Each row is where one point has got to under a steady rotation. How many ticks took it there?
The counts run from 0 to 754.
[138 114 119 145 130 115 104 120 152 115 156 165 144 172 139 132 142 127
 130 150 174 145 143 116 141 183 150  70 108 121 121 147 189  96 126  80]	39
[148 103 140 203 120 100 133 143 141 173 140 117 110 122 150 103 131 135
 194 147 126 123 135 156  94 143 121 136 144  92 159  94 151 137 140  87]	678
[138 144 134 136 172 130 114 152 101 104 133 113  98 123  82  97 135 130
 101 173 126 112 102 165 135 128 109 179 119 168  82  95  92 121 168 118]	225
[121 129 103 124 171 112 146 109 134 111 112 119 125  62 123 171  89 112
 135 107 149 141  69 108 119  88 130 162 129 140 169 122 114  91 133 134]	488
[114 142 151  76 133 100 130 106 107  98 116  74 154 177 125 156 108 136
  57 122 101 125 118 137 178 147 147 111 127 153 111 144 169 139 131 135]	576
[118 129 103 121 143  96 131  81 133  79 141 161 161 162 112 154 152 128
 108 124 132 112 114 163 133 149 125 110 110 145  80 144 173 107 169  64]	273
[118 114 125 113 147 118 169  88 127 125  96 108 139  81 151 182 107 136
 147 114 131 125  60 122 111  71 142 147 151 123 154 125 123 110 152 110]	489
[162 157 131 142 119 133 122  90 137 142 107 134 119 138 160 151 146 136
 108 182 123 136  87 107 112  75 165 169 163  93  92  93 177 132 119 138]	33
[113 130 133 116 139  76 146 133 127 128 143 138 136 147 111 137 129 147
 115  87 153 118 162 151 172 162 131  77 116 137 172 167 187  90 123  93]	136
[140 107 130 145 156  88 123 162 130 149 151 120 116 182 147 100 134 178
 107 101 108 126 157 176 135 180 134  95 140 103 175 118 148 119 135 105]	233
[159 149 142 156 121 150 129 121 118 149 108  92 117  83 163 129 118  90
 153 135 119 143 115  94 100 110 149 172 141 126 202 113 144 152  87 169]	471
[155 129 162 161 106 192 107 148  96 131 120 125 131 118 142 105 139  74
 173 180 117 133 138  76 129 117 133 137 108 173 146 127 135 165 119 157]	608
[ 92 139 111 141 112 108 122  75 131 156 112 142 144  92 136 168  98 142
 167 125 117 145 150  94  94  67 155 136 146  91 119 127 185 111 119 146]	268
[134 131  85 164 142  82 120 149 157 163 134 142  85 155 120 100 125 162
 123 144 127 121 114 147 116 155 140 150 156  68 126  59 139 139 121 153]	457
[121 114 159  69 126 143 150 114 107 142 110  95 132 132 162 143 147 178
 113 131  92 102 119 144 135  84 166 115 173  99  96 129  99 144 145  95]	587
[105 134 195  90 117 137 168 126  86 132  92  96 149 102 110 147 118 115
 143 169 120 119  96 108 157  89 149 144 149 162  86 132 133 139 153 111]	432
[141  84 118 160 125 139 107 157 142 141 141 120 122 120 170 125 102 140
 183 151 155 142 106 130 125 149 140  82 118 120 186 133 149 119 142  77]	106
[134 122 122 115 128 145  96  96 112 103 113  71 153  69 125 145  72  80
 136 151 146 149  91  77 138 142 131 144  98 169 131 145 124 139 105 155]	625
[162 126 131 135 134 168  73 168 126 120 156 111 111 130 141  96 133 128
 118 189 157 123 107 151 133 160 148 106 124 151 130 141 137 115 130  55]	243
[149 118 129 145  85 139 140 152 140 120 126 166 157 157 147 140 139  94
 149 125 154 127 106 121 140 174 154  72 101 139 169 150 194 137 122  87]	261
[154 128 133 129  99 199 119 145 110 124 115 144 130 138 176 122 180 117
 150 138  82 125 111 121  87  87 166 135 142 136 168 118 126 168 135 141]	317
[117 114 129 100 158  90 161 105 110 103 123 112 137 171 130 159 145 169
  91  97  84 118  93 184 130 127 139 146 147 127  99 106 121 120 192 110]	507
[117 176  93 137 102 132 110 115 158 113 143 187 136 153  84 127 167 104
  98 120 132 109 155 151 133 150 132 122 107 130 112 146 209 112 110 123]	194
[113 134 122 132 152  66 136  53 131 139 118  92 125 100 100 160  95 156
 124 116 110 120 132 139 126  95 123 174 155  87 101 121 149 106 135 132]	62
[131 129  76 142 149 121 101 120 146 104 149 183 135 164 135 136 115 127
  99 137 181 158 145  92 138 182 146  88  97 132 144 132 161  97 116 125]	40
[137 131 174 187 116  83 167 136 135 152 132 138 151 124 110 124 152  84
 164 125 158 115 142 140 137 157 120 122 120 133 171 150 207 120 119 106]	484
[140 146 208 138 114 136 125 136 104 168 124  87 137 146 145 104 142 117
 130 192 114 115 165 103 156 128 147 123 150 134 100 140 171 148 112 115]	307
[106 125 131 109 155 139  97  83 100 129 124 135 113 131 139 139 119 188
 108 166 100 136 172  98 114  99 151 141 153  99  62 116  89 123 141 139]	160
[153 157 168 120 172 123 158 141  93 102 130  93 122 132 111 118 133  95
  73 110 127 122 114 149 174 165 107 162 104 178 160 142 123 133 142 138]	71
[120 138 139  79 145 115 132  86 139  99 115  72 149  97 109 152 126 131
 116 142 150 104  57 162 147 138 127 152 141 147  82 135 130  98 150  72]	352
[124 120 118 138 141 145 109 204 125 143 139 141  95  97 122  82 106 124
 153 158 188 131 143  99 149 158 145  98 120 137 159 127  78 121 112 129]	310
[157 118 150 164 155 106 150  76 114 132 118  99 130  94 145 160 115  97
 151 119 134 135  89 101 106  87 120 190 135 130 177 122 166 116 131 128]	266
[113 126 121 104 103 187 119 129 105  96 103 154 138 153 148 116 161 116
 108 156 103 131 146  96 123 135 161 113 126 138  98 121  57 186 138 181]	384
[125 165 131 119 171 112 128 185 115 124 118  98 100 117  84 109  86 109
  89 136 165 129 101 143 169 161 114 147 115 161 135 109 107 128 118 162]	293
[108 153 111 139 158 106 136 104  98 131 118 101 117  81  94 140  90 102
 132  85  91 140 144 113 119 101 111 180 120 139 162 112 120 137 120 200]	567
